In the data rows, the value 128 means zero.
Here are some rows, each followed by its group. Groups can overlap.
array([107, 176, 132,  57,  85, 205,  91, 195, 186,  76, 100,  68,  85,  90, 182, 114, 125, 184, 113, 213, 131, 148, 164, 122, 124, 160,  96,  60, 215, 109, 171,  86, 199, 136, 154, 159,  84, 106, 126, 125, 182, 142, 162, 214, 179, 100, 109, 174, 148, 124,  97, 133, 156, 142]) vine
array([ 57, 129, 111, 135, 149, 170, 123,  84,  65, 199, 131, 106, 145,  55, 128, 135, 141, 102, 142,  71, 196,  87,  96, 213, 142, 185, 117, 114, 108,  91, 157,  86, 115, 140,  95,  81, 141, 105, 160, 122, 104,  99, 153, 115, 195,  65,  85,  92, 150,  70, 163, 203,  62, 168]) iron
array([101, 176, 165,  85, 123, 153,  94, 110, 165, 100, 102,  83, 148, 113, 182, 161, 159, 116, 133, 147, 154, 120, 152, 142,  98, 122,  91,  39, 127,  65, 169,  99, 137, 145, 161, 202, 166,  71, 146, 176, 142, 137, 146, 140, 171, 129,  70,  73, 168, 139,  78, 121, 129, 164]) seed
array([183,  50,  99, 107, 176,  85, 152, 102, 141,  84, 131, 179,  49, 187, 100, 164, 106,  99, 149, 156,  62, 144, 117,  57, 192,  78, 124, 151, 149, 182, 116, 137,  93, 130, 140, 131,  93, 158, 127,  38, 135, 136,  82,  73,  57, 153, 144, 147,  80, 161, 183,  90, 167,  81]) silk
array([126, 100, 129,  99, 160, 112, 163, 134,  99, 164, 142, 181, 107, 155, 157, 190, 143, 155, 172, 136, 107, 144, 123, 154, 125, 157, 190, 206, 152, 111, 139, 100, 149, 158, 153, 148,  86,  96, 151, 142, 109,  96, 127, 106, 128, 121,  85,  96, 177, 121,  79, 188, 187, 118]) jam
array([ 79, 130, 116,  83,  38, 181,  80, 199, 219, 118, 115,  56,  62,  23, 163, 155, 100, 255, 111, 143, 166, 164, 105, 205,  36, 151, 107, 112, 192, 135, 155, 123, 214, 158, 126, 111,  82, 110, 126, 144, 145, 170, 157, 205, 231,  70, 102, 131, 164,  72, 142, 107, 131, 188]) seed
array([153, 158,  88, 150,  68, 136,  78, 210, 175,  75, 120,  93, 121, 136,  95,  83,  64, 194,  47, 161, 126, 118,  93, 109, 135, 125, 160, 128, 129, 129,  79, 157, 218, 133, 112,  49,  66, 143, 105, 203, 135, 177,  92, 209, 118, 133, 181, 219, 162, 128, 119,  85, 133, 155]) yarn
array([125, 129, 183, 205, 106, 105, 149, 167,  57, 137, 167, 153, 145, 159, 108, 111, 130, 132, 125, 118, 132, 170, 160,  86,  70, 161, 155, 202, 153, 159,  94, 156,  95, 118, 105, 164, 176, 163,  50,  79, 120,  61, 201, 134,  71, 140, 140, 126,  82,  65, 108, 177, 135,  81]) jam
array([123, 187, 172, 120, 132, 106,  74, 137,  97, 140, 120,  86,  71, 120, 168, 181,  99, 106,  74, 127, 145, 121, 159, 153, 127, 163, 105, 118, 149,  81,  92, 107, 136, 211, 101, 142, 157, 106,  72, 131,  89, 150, 169, 100, 149,  67,  55, 106, 181,  97, 132, 179,  96, 141]) yarn
array([ 77, 163, 131, 148, 104, 205, 122, 178, 116, 101, 130,  79, 195,  70, 128,  68, 135, 128, 125, 115, 215,  79,  67, 160,  71, 141, 113,  83, 131, 140, 140, 128, 129, 107,  76, 130, 140, 125, 135, 136, 144, 117, 150, 204, 173, 103, 173, 161,  82,  75, 136, 151,  65, 176]) iron
array([116,  85, 114, 149, 154, 112, 178,  95, 137, 144, 117, 174, 156, 169,  86, 110, 130, 121, 121, 126, 128, 148, 111, 140, 102,  48, 156, 181,  64, 166, 133, 167,  80, 108, 111, 127, 156, 121, 121, 129, 109, 140,  91, 100,  90, 156, 155, 110, 113, 132, 139,  85, 142,  81]) comb
array([ 77, 161, 178, 147,  90, 115,  68, 141,  91, 126, 120, 120, 138, 175, 102, 134, 169,  88,  75, 111, 128, 145, 166, 107, 129, 171, 104, 149, 137, 110, 111, 120,  70, 176,  86, 161, 171, 100,  65,  85, 116, 106, 192,  80, 117, 111,  88,  79, 112, 102, 109, 166,  74,  93]) comb
array([ 94, 121, 126, 142, 150, 152, 207,  92, 149, 217, 160, 150, 139, 119, 174, 173, 158, 132, 131, 112, 168, 138, 158, 210,  54, 118, 171, 156, 123, 141, 125, 126,  81,  92, 162, 147, 182, 124, 125, 112, 103,  90, 140,  91, 172, 110, 127, 113, 156, 102,  98, 135, 123, 138]) vine
array([125, 140, 155,  72, 178, 129, 161, 106, 133, 120, 108, 153, 130, 130, 191, 131, 185, 104, 245, 133, 107, 127, 158, 121, 128, 130,  81,  72, 122,  84, 185,  92,  99, 124, 204, 212, 133,  81, 183, 161, 142, 135, 139, 130, 130, 127,  80,  61, 119, 181,  96, 131, 181, 141]) harp
array([110, 133, 130, 161, 104, 129, 154, 149,  47, 191, 158, 161, 159, 164, 121, 125, 172, 144, 117, 147, 130, 142, 186, 123, 123, 200, 228, 208, 130, 133, 110, 112, 131, 130, 115, 114, 143, 132,  83, 135,  78,  34, 170, 115, 120, 150, 144, 148, 151, 108,  58, 208, 146, 110]) jam
array([154,  59,  98, 161, 149, 105, 123, 119, 136, 123, 108, 111, 132, 128, 125, 120,  85,  34, 116,  68, 157,  96,  47, 107, 150,  89, 108, 162,  93, 171, 118, 129,  70, 131,  82, 100, 161, 135, 183,  84,  99, 162,  77,  87,  95, 138, 165, 136,  76, 151, 189,  98,  59, 111]) iron
array([ 73, 118, 101, 119, 136, 158, 128,  83,  64, 210, 132, 110, 146,  77, 133, 139, 142,  96, 133,  82, 203,  75, 111, 220, 127, 187, 160, 119, 106, 119, 140,  90, 127, 155,  79,  79, 146,  96, 156, 132,  62, 103, 119,  90, 211,  82, 107, 120, 150, 107, 151, 196,  67, 176]) iron
array([121, 103,  75, 162,  98, 158, 129, 174, 132, 120, 119,  90, 153,  54,  75,  70,  81, 156, 115, 102, 177,  95,  47, 140, 109, 118, 131, 140, 105, 188, 118, 158, 156, 104,  67,  57, 105, 151, 156, 128, 122, 152, 102, 183, 151, 130, 205, 181,  66, 125, 198, 107,  62, 153]) iron
array([151,  86,  97, 104, 145, 112, 140,  63, 165, 150, 129, 133, 159, 120, 133, 125, 136, 130, 157, 109, 130, 129,  96, 135, 123,  46, 100,  76,  58, 126, 131, 160, 124,  96, 154, 141, 148, 128, 167, 185, 127, 179,  74,  92, 115, 143, 127, 108, 140, 180, 154,  69, 166, 145]) seed
array([109, 176, 159, 125, 158,  95,  96, 141, 124, 125, 135, 121,  79, 131, 182, 198, 119, 105, 121, 106, 116, 103, 111, 153, 115, 155,  97, 143, 138,  71,  90, 123,  90, 201, 146, 168, 172,  77, 106, 131, 100, 173, 179,  74, 131,  58,  63,  74, 157, 125, 135, 174, 102, 141]) yarn
array([170, 107,  82, 141, 144, 110, 165, 112, 174, 152, 143, 151, 116, 100, 121,  88,  84, 188, 125, 174, 113, 146, 150, 131, 125,  65, 119,  76, 118, 157, 122, 163, 168,  80, 143,  76,  88, 167, 120, 164, 137, 172,  87, 160, 109, 148, 188, 214, 128, 167, 144,  80, 179, 122]) vine
array([157,  75, 121, 121, 136,  84, 117,  95, 166, 139, 126, 137, 110, 139, 160, 148, 123,  79, 126, 120, 121, 142, 127,  96, 118,  53,  68, 104,  97, 141, 101, 158,  68, 129, 121, 154, 191, 108, 123, 112, 107, 185, 108,  81,  77, 127, 136, 104, 112, 165, 158,  71, 136, 113]) seed
array([ 51, 150, 132, 137, 135, 219, 148, 124,  68, 196, 126, 108, 156,  68, 152, 111, 153,  73, 102,  66, 189,  79,  91, 207, 145, 165, 112, 162, 121,  88, 125,  79,  89, 107,  80,  95, 159, 110, 135,  99, 114,  68, 148, 166, 183,  73, 111,  86, 174,  66, 140, 189,  45, 169]) iron
array([150, 129,  85, 144,  69, 126,  95, 156, 190, 122, 126,  87, 148,  94, 109,  83, 105, 182,  79, 149, 125, 144, 124, 117, 125,  90, 109,  90,  93, 130, 118, 152, 165, 101, 122,  78, 111, 165, 113, 193, 138, 170, 109, 167, 125, 153, 192, 188, 135, 170, 118,  75, 137, 138]) seed
array([ 74,  83, 125, 115, 148, 184, 204,  95, 117, 217, 155, 164, 128,  95, 180, 109, 175, 127, 205, 109, 168, 138, 136, 171,  94, 134, 102, 144, 129, 105, 173, 113,  76,  89, 163, 147, 179, 103, 142,  88, 128,  66, 165, 146, 130,  82, 120,  64, 128,  66, 116, 159, 178, 109]) harp
array([128, 148, 152,  76, 142, 109, 119, 114, 131, 114, 121, 148, 128, 138, 159, 125, 162, 103, 206, 159,  98, 107, 170,  84, 165, 159,  83,  79, 137, 102, 172,  86, 126, 144, 179, 180, 146,  73, 157, 146, 138, 129, 151, 126, 129, 136, 100,  85,  88, 196, 104, 138, 173, 132]) harp
array([ 72, 170, 177, 124,  73, 185,  97, 111, 113, 126, 153,  70, 203, 143, 155,  86, 181, 103, 109, 121, 171, 113, 166, 134,  61, 143, 121,  54, 117,  84, 124, 163,  96, 110, 133, 185, 206,  93,  86, 145, 129,  95, 157, 153, 133, 113, 142, 112, 124,  71,  82, 127, 124, 135]) seed
array([106, 194, 143, 134, 132, 146, 132, 228, 167, 134, 105, 129,  32, 122, 206, 158,  91, 133,  52, 190, 161, 132, 159, 158,  96, 122,  93, 176, 157,  88,  84,  82, 117, 164, 119, 131, 145,  82,  50, 125,  92, 145, 187, 183, 140,  62,  98, 124, 192,  98,  75, 149, 115, 148]) yarn
array([147, 180, 179, 144, 125,  84,  89, 158,  80,  58, 154, 124, 178, 191, 118, 116, 155, 132, 176, 114,  63, 132, 134,  62, 135, 199, 161, 129, 157,  78, 128, 140, 150, 159, 170, 190,  82, 120, 137, 160, 158, 107, 150, 131,  82, 162, 108, 124, 117, 126,  70, 172, 157, 108]) jam
array([163,  94, 113, 119,  43, 119,  51, 214, 242,  48,  93,  61,  36,  49, 129, 121,  43, 204,  83, 159, 125, 181,  94,  92,  92,  74,  41, 108, 177, 185, 121, 149, 184, 149,  85, 107,  91, 156, 114, 109, 163, 231, 126, 207, 131, 122, 149, 179, 107, 127, 186,  29, 130, 146]) seed
array([128, 129, 112, 143, 146, 122, 196, 219, 148, 169, 125, 189,  60, 148, 172, 146, 111, 196, 129, 189, 126, 178, 162, 164,  95, 137, 187, 242, 157, 121, 130,  75, 156, 127, 157, 114,  62, 115, 103, 151,  92,  88, 145, 194, 133, 128, 125, 145, 194, 120,  26, 159, 187, 124]) jam
array([122, 170, 129, 132, 126, 106,  94, 113, 116, 157, 130,  84, 104,  93, 143, 196, 105, 158,  90,  95, 166, 113, 124, 219,  98, 164, 176, 127, 120,  93, 111, 118, 187, 199, 120, 100, 115, 125, 124, 182,  72, 154, 130,  77, 206,  89,  68, 129, 213,  92, 114, 164,  99, 178]) yarn
array([209,  76, 142, 117, 115,  81,  95, 142, 147,  98,  88, 129,  76, 141, 139, 117,  98,  79, 147, 101,  77, 152, 137,  56, 188,  92,  62, 155, 152, 150, 124, 121, 120, 132, 122, 130, 104, 160, 161,  85, 139, 170,  89, 128,  73, 169, 127, 128, 100, 176, 148,  51, 141, 106]) harp
array([154, 106,  88, 205,  73, 120,  72, 212, 158,  94, 106,  68, 127, 101,  96,  80,  59,  85,  39, 111, 156, 105,  70,  92, 157, 128, 111, 178, 120, 180, 104, 114, 106, 131,  43,  41, 126, 177, 132,  90, 115, 159, 116, 157, 112, 148, 228, 221,  65, 133, 152, 101,  30, 113]) iron
array([130, 124, 147, 155, 129, 109, 147, 110, 115, 132,  97, 171, 161, 178,  79, 110, 132, 111,  81, 106, 104, 150, 139, 136, 129,  72, 152, 186,  86, 146, 107, 172,  90, 108,  88, 109, 134, 139, 108, 142, 115, 130,  86, 118,  93, 172, 143, 113, 143, 146, 120,  83, 106,  92]) comb
array([193,  96,  87, 142, 211,  53, 181,  89, 148,  85, 138, 194,  89, 156,  71, 185, 112, 141, 185, 124,  37, 138, 101, 112, 181,  98, 150, 149,  99, 151, 132, 149, 124, 105, 195, 118,  59, 170, 173, 106, 139, 154,  79,  52, 106, 175, 124, 129,  97, 196, 154,  97, 152, 110]) silk
array([102, 152, 138,  86,  63, 178,  69, 225, 190, 107, 106,  71,  17,  84, 183, 139,  89, 173,  79, 195, 119, 166, 172, 118, 132, 191,  64, 125, 243, 121, 138,  86, 164, 164, 130, 132, 102, 107,  94,  57, 159, 143, 194, 196, 164,  68,  98, 157, 129, 104, 122, 145, 125, 111]) vine
array([162, 101,  87, 120, 149, 113, 123, 119, 159, 112,  96, 108, 146,  80, 101, 180,  85,  97, 124,  89, 140,  95,  22, 160, 163,  86, 132, 173,  98, 144, 156,  95, 144, 131,  93,  84,  95, 144, 231, 139, 141, 174,  59, 107, 168, 156, 132, 128, 127, 164, 175, 104,  66, 153]) iron
array([126, 157, 152, 135, 138, 116, 101, 108,  99,  43, 170, 114, 147, 193,  85, 122, 162, 125, 177, 104,  69, 120, 125,  94, 145, 196, 155,  78, 157, 107, 132, 159, 126, 131, 194, 173,  84, 154, 128,  92, 162,  98, 132,  90, 118, 144, 120, 134,  74, 108, 118, 145, 132, 115]) silk
array([ 85, 177, 177,  87, 164, 135, 131,  79,  70, 123, 118, 158, 180, 165, 132, 108, 193,  98, 139, 159, 142, 123, 191, 137, 122, 101, 119,  54, 105,  88, 144, 119, 104, 156, 102, 195, 143,  77,  76, 159, 123, 115, 144, 108, 125, 121,  83,  84, 157, 126, 103, 166, 148, 128]) comb
array([181, 133,  88, 138, 169,  66, 115, 108, 166,  88, 122, 142, 144, 125, 115, 170,  94, 151, 139,  98,  91, 100,  45, 138, 150,  89, 143, 112,  72, 113, 105, 160, 161, 149, 154, 100,  98, 140, 184, 229, 137, 224,  76,  76, 116, 137, 114, 140, 161, 191, 159,  99, 137, 160]) yarn
array([ 85, 129, 103, 121, 114, 159, 102, 135, 137, 144, 110,  83, 138,  68, 130, 187, 117, 107, 105,  84, 190,  70,  57, 208, 134, 179, 157, 160, 135, 113, 166,  60, 154, 163,  93,  86, 116,  96, 204, 129, 103, 114, 118, 113, 231, 115, 100, 109, 153, 111, 126, 167,  37, 188]) iron
array([ 62, 163, 164, 110,  85, 144,  53, 143, 122, 108, 144,  96, 142, 120,  94, 149, 161, 165, 111,  90, 119, 134,  85, 145, 132, 159, 103, 144, 170,  75, 135, 123, 147, 182, 103, 142,  82,  99, 117, 101, 168, 121, 163, 138, 156, 103,  75,  68, 164,  43, 128, 146,  91, 136]) comb
array([ 53, 117, 104, 115, 163, 186, 151,  99,  99, 185, 139, 120, 156,  62, 154, 152, 159,  89, 159,  67, 192,  70,  45, 202, 133, 148, 107, 142, 114,  83, 160,  83,  94, 128, 114, 116, 147,  81, 187,  99, 125, 101, 148, 112, 181,  62,  92,  63, 143,  67, 161, 194,  71, 165]) iron
array([ 65, 150, 139, 155, 121, 199, 138, 126,  86, 186, 130, 104, 171,  73, 143, 129, 146,  85,  92,  50, 189,  86,  76, 213, 127, 165, 125, 185, 125,  91, 132,  87,  84, 109,  78,  85, 155, 135, 148, 100, 126,  71, 146, 150, 183,  88, 121,  93, 168,  51, 136, 176,  33, 166]) iron
array([172, 117, 159, 139, 108,  74,  89, 111, 152, 122, 103, 108, 111, 148, 147, 141, 113,  73,  82,  83, 101, 146, 148,  87, 134,  76,  72, 128, 115, 128,  86, 163,  82, 131, 111, 141, 165, 142, 111, 119, 114, 175, 103,  93,  81, 149, 123, 107, 139, 170, 142,  55,  97, 117]) seed
array([ 70, 174, 116, 131,  98, 214, 108, 186, 103, 117, 106,  58, 169,  94, 146,  55, 148,  91,  99, 139, 198,  76, 117, 142, 131, 175, 120,  93, 120, 103, 150,  79, 122, 123,  98, 116, 140,  98, 129, 135, 107,  95, 154, 196, 168, 104, 167, 168, 104, 111,  99, 171,  66, 156]) iron
array([116, 100, 159, 114, 138, 152, 190,  93, 129, 167, 145, 139, 164, 166, 173,  75, 153,  78, 183, 126, 164, 138, 158, 125,  82, 110, 123, 135, 107, 150, 164, 132,  71,  92, 162, 183, 206, 129, 131, 108, 125,  83, 124, 127, 103, 125, 156, 102,  74, 115, 100, 126, 191,  74]) harp
array([190,  94, 109, 117, 158, 105, 145,  85, 129,  79, 114, 156, 103, 175,  57, 142, 112, 141, 139, 111,  48, 143, 106,  98, 211, 100, 164, 142, 127, 152, 128, 146, 160,  95, 165,  97,  31, 207, 163, 122, 161, 125,  43, 102, 102, 190, 125, 153, 132, 178, 159,  72, 157, 117]) silk
array([ 90, 146, 180, 122,  83, 135,  78, 113,  98, 151, 179,  96, 138, 159, 142, 143, 153,  96, 110, 102, 119, 126, 173, 108, 107, 192, 113, 118, 196, 116,  88, 155,  81, 145, 129, 177, 187, 115,  78,  49, 151,  97, 189,  93, 116,  83, 118,  98,  93,  84, 147, 164,  95, 101]) vine
array([ 98, 133, 126,  95, 149, 128, 126, 119, 136, 160, 139, 163, 112,  80, 166, 167, 173, 155, 215, 128, 101, 118, 132, 135, 160, 188,  74, 105, 164,  69, 179,  75, 128, 145, 173, 142, 122,  76, 174, 129, 162, 114, 186, 137, 161, 101,  74,  49, 144, 137, 117, 171, 148, 160]) harp
array([ 73, 141, 136, 184,  87, 180, 101, 207, 117, 127, 138,  71, 126,  60, 124,  84,  89, 114,  88,  90, 203,  97,  73, 160,  80, 163,  83, 152, 153, 155, 106, 120, 100, 131,  57, 108, 156, 134,  96,  66, 125, 122, 185, 184, 161,  69, 163, 145,  63,  54, 166, 165,  34, 146]) iron
array([ 69, 152, 174, 109, 160, 167, 181, 104, 118, 129, 121, 167, 194, 190, 154, 102, 196,  92, 128, 155, 163, 132, 146, 147,  69,  72, 131, 119,  95, 110, 152, 135,  52, 119, 114, 206, 181,  82,  95, 138, 131,  95, 135, 126, 108, 126, 124,  81, 136,  92,  80, 138, 148, 105]) comb
array([136, 122,  96, 119, 125, 114, 132, 118, 155, 175, 121, 136, 103,  91, 145, 104, 103, 173, 113, 184, 129, 143, 180, 151, 109,  84,  92,  85,  94, 133, 115, 154, 140, 117, 112,  86, 135, 111,  97, 174,  99, 172, 114, 158, 128, 110, 159, 156, 145, 157, 136, 102, 164, 133]) seed
array([135, 122, 146,  73, 176, 129, 166,  86, 125,  94, 149, 154, 101, 192, 125, 158, 146, 109, 165, 156,  98, 127, 127, 105, 152, 117, 143, 121, 149, 135, 149, 124, 118, 130, 177, 181, 103, 137, 129,  74, 147,  92, 101,  81, 115, 131, 110, 113,  97, 128, 129, 141, 182,  89]) silk
array([161, 103,  85, 158, 138, 108, 161, 109, 179, 160, 137, 136, 118, 112, 113,  90,  86, 188, 124, 161, 117, 159, 148, 140, 114,  78, 135,  92, 111, 171, 127, 163, 151,  80, 148,  75,  96, 183, 127, 172, 141, 170,  86, 157, 113, 145, 185, 211, 118, 157, 148,  74, 171, 117]) vine
array([ 48, 154,  88, 153,  93, 210, 100, 185, 114, 175, 134,  85, 143,  45, 129, 108, 140, 136,  91, 113, 188,  84,  78, 186, 145, 206, 107, 144, 141,  93, 140,  66, 123, 131,  81,  53, 125, 101, 135, 112, 124,  92, 184, 189, 192,  64, 149, 144, 135,  62, 125, 198,  45, 173]) iron
array([184, 112, 123, 163, 117,  39,  88, 147,  88,  82, 144, 143, 144, 187,  58, 128, 101, 160, 161, 103,  24, 156, 117,  61, 170, 189, 195, 196, 132, 140, 106, 168, 167, 148, 155, 110,  65, 160, 156, 161, 147, 144, 108, 108,  65, 180, 144, 145,  98, 174, 135, 137, 152,  84]) jam
array([128, 201, 150, 112, 183, 115, 117, 124, 137,  80, 135, 117, 159, 131, 182, 179, 148, 110, 152, 111, 126,  86,  88, 158, 103, 125, 128,  75, 113,  59, 118, 128, 130, 174, 172, 193, 144,  82, 140, 193, 134, 179, 140,  90, 143,  97,  75,  97, 171, 134, 105, 164, 126, 167]) yarn
array([ 66, 128, 180, 134, 144, 141, 157, 133, 118, 166, 130, 171, 123, 181, 157, 128, 164,  79,  96, 140, 151, 142, 147, 140,  84,  97,  93, 180, 124, 124, 114, 135,  20, 145,  84, 181, 201,  79,  59,  69, 104,  99, 168, 111,  94,  95, 110,  67, 120,  73, 101, 150, 117,  80]) comb
array([170,  79, 106, 169, 116, 104, 136, 121,  96, 110, 151, 164, 115, 209,  65, 110, 129,  91,  83, 167,  84, 146, 171,  35, 184, 129, 169, 153, 132, 206,  83, 154,  72, 103,  94,  91, 146, 199,  54,  42, 124,  76, 119,  81,  53, 181, 213, 200,  60, 148, 153, 116, 122,  70]) silk
array([ 83, 131, 132,  93, 151, 165, 143,  87,  97, 146, 126, 108, 172, 127, 150, 113, 146,  39, 148,  97, 188,  70,  79, 153, 131, 131, 118, 112,  98, 119, 152, 101,  90, 132, 110, 151, 182,  85, 172, 120, 105, 112, 107, 104, 152,  97, 122,  97,  97, 134, 147, 164,  97, 129]) iron
Which 3 other groups have their centres nearest to the centre of group silk, nearest first?
jam harp vine
Which 4 groups are nearest to each row below, nearest first, going by the distance to the group's nearest row?
array([ 99,  72, 117, 113, 137, 167, 205,  99, 127, 216, 161, 166, 140, 115, 175, 120, 169, 118, 189, 112, 176, 124, 137, 186,  75, 130, 144, 158, 118, 139, 156, 123,  91,  99, 147, 143, 175, 104, 145,  95,  93,  82, 130, 113, 151, 106, 144, 100, 118,  87,  97, 146, 177, 123]): harp vine iron comb
array([146, 114, 162, 155, 124,  96, 124, 140, 116, 116,  92, 174, 122, 197, 110,  96, 127,  67,  52, 131,  98, 149, 161,  76, 152,  52, 102, 184, 107, 157,  75, 154,  52, 128,  52, 122, 151, 136,  63,  97, 108, 140, 104, 123,  48, 169, 159, 126, 135, 153, 125,  66,  98,  88]): comb seed silk harp
array([ 91, 167, 187, 162,  83, 102,  63, 147, 107, 116, 130, 111, 149, 174, 100, 145, 160,  96,  65, 100, 126, 149, 147, 108, 117, 164, 112, 159, 145, 107, 114, 128,  76, 181,  85, 161, 166, 118,  70,  80, 126, 110, 187,  78, 119, 124,  99,  84, 115,  94, 106, 159,  65,  84]): comb vine yarn jam
Which 5 groups are nearest to each row below, nearest first, going by the distance to the group's nearest row?
array([ 78, 138, 138,  98, 165, 190, 151,  93,  94, 132, 121, 101, 196, 116, 163, 115, 165,  48, 162,  93, 199,  66,  74, 167, 114, 125, 127,  92, 101,  98, 167,  96,  86, 124, 120, 176, 173,  83, 183, 128, 120, 106, 114, 118, 162, 101, 116,  88, 119, 115, 136, 170,  91, 149]): iron comb yarn seed harp
Which 4 groups are nearest to each row below, nearest first, going by the average distance to the group's rows?
array([110, 164, 142,  84, 167, 179, 132, 131, 130,  91,  97,  94, 168,  84, 167, 157, 144,  58, 140, 111, 179,  66,  61, 166, 140, 107, 100, 101, 117,  87, 175,  61, 129, 135, 113, 169, 120,  87, 203, 138, 141, 135, 108, 143, 185, 122,  90,  98, 146, 125, 116, 152,  78, 177]): iron harp yarn comb
array([ 70, 157, 158, 133, 150, 121, 120,  87,  93, 175, 142, 152, 149, 123, 114, 151, 172, 151, 122, 108, 141, 147, 142, 180, 117, 132, 114, 126, 122,  87, 140, 116, 108, 165, 103, 135, 123, 108,  91, 130, 135, 110, 166,  97, 154,  95,  69,  63, 184,  68, 129, 173, 112, 130]): comb yarn harp iron
array([ 72, 155, 156, 103, 160, 137, 132, 128, 153, 133, 111, 153, 119, 108, 136, 200, 163, 151, 129, 114, 124, 146,  96, 182, 125, 102,  91, 161, 133,  76, 160,  84, 112, 163, 129, 157,  92,  84, 143, 128, 161, 132, 156, 125, 163, 100,  42,  30, 203,  85, 110, 141, 115, 141]): comb yarn harp iron
Group yarn spreads out most along one direction. Which 3 other groups' directions of most spread are closest to that one, closest first?
iron vine comb
Which 5 groups are nearest to each row below, nearest first, going by the distance to the centre of the group?
array([ 68, 156, 119, 154,  82, 187,  84, 209, 106, 154, 117,  75, 104,  89, 145,  88, 112,  80,  60, 129, 182,  87, 117, 135, 145, 204,  84, 154, 157, 111, 113,  77,  88, 151,  59,  86, 160,  92,  94,  74,  94,  97, 186, 177, 152,  69, 156, 154,  93,  94, 120, 191,  35, 132]): iron vine yarn comb seed
array([166,  60, 135, 102,  63,  97,  58, 141, 134,  89, 118,  99,  95, 154, 104, 101, 107, 101, 151, 119,  83, 145, 138,  34, 175, 138,  93, 139, 168, 165, 129, 143, 125, 147, 114, 122, 117, 140, 149,  78, 146, 152, 108, 138,  68, 154, 163, 142,  55, 151, 171,  69, 147,  93]): silk seed vine harp jam
array([104, 101, 172, 127,  91, 131, 117, 119,  86, 150, 148, 121, 130, 113, 132, 104, 159, 117, 195,  89, 149, 146, 165, 100,  85, 169,  84, 115, 160, 150, 132, 147,  95, 128, 132, 181, 188, 129, 104,  61, 130,  97, 196, 115, 117, 103, 111,  70,  50,  95, 166, 146, 133, 114]): harp comb vine seed jam
array([179, 148,  78, 161, 139, 114, 148, 194, 211,  97,  95, 129,  93, 117, 132, 123,  52, 185,  70, 164, 139, 139,  89, 150, 121,  55, 149, 156,  89, 132, 105, 120, 190, 113, 144,  67,  76, 159, 130, 217, 119, 193,  83, 186, 128, 147, 154, 192, 196, 165, 103,  60, 146, 159]): seed yarn vine jam silk
array([133, 101,  83, 170,  77, 139,  82, 206, 139, 115,  96,  83, 107, 107, 108,  73,  80,  80,  52, 135, 154, 100,  96,  82, 172, 142, 104, 159, 122, 175, 103, 110, 100, 135,  43,  43, 132, 139, 125,  94,  95, 148, 118, 173, 105, 133, 218, 208,  70, 151, 157, 110,  43, 117]): iron seed vine yarn comb
array([170,  67,  81,  87, 195, 111, 178,  75, 127, 103, 136, 188,  84, 159,  82, 167, 118, 137, 179, 154,  68, 125, 101, 104, 190,  88, 154, 138, 125, 162, 137, 148, 141, 110, 163, 126,  71, 143, 161,  81, 142, 128,  67,  73, 103, 150, 125, 134, 101, 165, 172, 114, 184,  99]): silk harp jam vine seed
array([114,  90,  61, 150,  99, 177, 126, 160, 130, 122, 112, 104, 162,  62,  70,  47,  94, 162, 126, 115, 172,  89,  46, 133, 131, 109, 129, 104,  88, 191, 123, 145, 161,  83,  74,  43,  96, 148, 164, 171, 128, 154,  88, 206, 141, 133, 207, 193,  76, 147, 203,  94,  86, 175]): iron seed vine yarn silk
Which 4 groups are nearest to each row below, nearest first, going by the distance to the centre of the group?
array([132, 133, 149, 157, 158,  98, 128, 127,  78, 159, 141, 139, 106, 122, 125, 162, 115, 175, 160, 110, 106, 178, 146, 154, 140, 184, 155, 176, 147,  92, 149,  89, 165, 160, 154, 125,  72, 152, 129, 145, 138,  92, 160, 130, 129, 116,  60,  99, 188,  80, 102, 196, 166, 110]): jam yarn vine harp
array([133, 157,  93, 138,  67, 136,  82, 207, 153,  94, 116, 100,  95, 132, 102, 104,  70, 186,  55, 170, 129, 120, 121, 120, 127, 151, 165, 146, 143, 127,  75, 165, 202, 150, 104,  55,  93, 113,  93, 173, 111, 169, 115, 195, 125, 113, 170, 196, 154, 121, 120, 106, 125, 138]): vine yarn seed jam
array([192,  83, 108, 124, 169,  64, 150, 106, 169, 123, 114, 166, 122, 118, 125, 156, 111, 135, 214,  99,  69, 145, 104, 120, 153, 108, 110, 147, 102, 145, 159, 135, 125, 118, 179, 131, 103, 145, 216, 159, 153, 181,  88,  96, 117, 162, 122,  97, 102, 214, 145,  85, 162, 113]): silk harp seed vine
array([183,  80,  82, 177, 134,  89, 155, 196, 194,  65, 115, 172,  14, 180,  91, 113,  58, 146,  84, 213,  88, 171, 157,  56, 165,  90, 134, 173, 162, 192, 115, 118, 127, 101, 138,  77,  75, 180,  77,  45, 117, 123, 112, 165,  71, 181, 198, 212,  80, 152, 116,  63, 147,  85]): silk vine jam seed
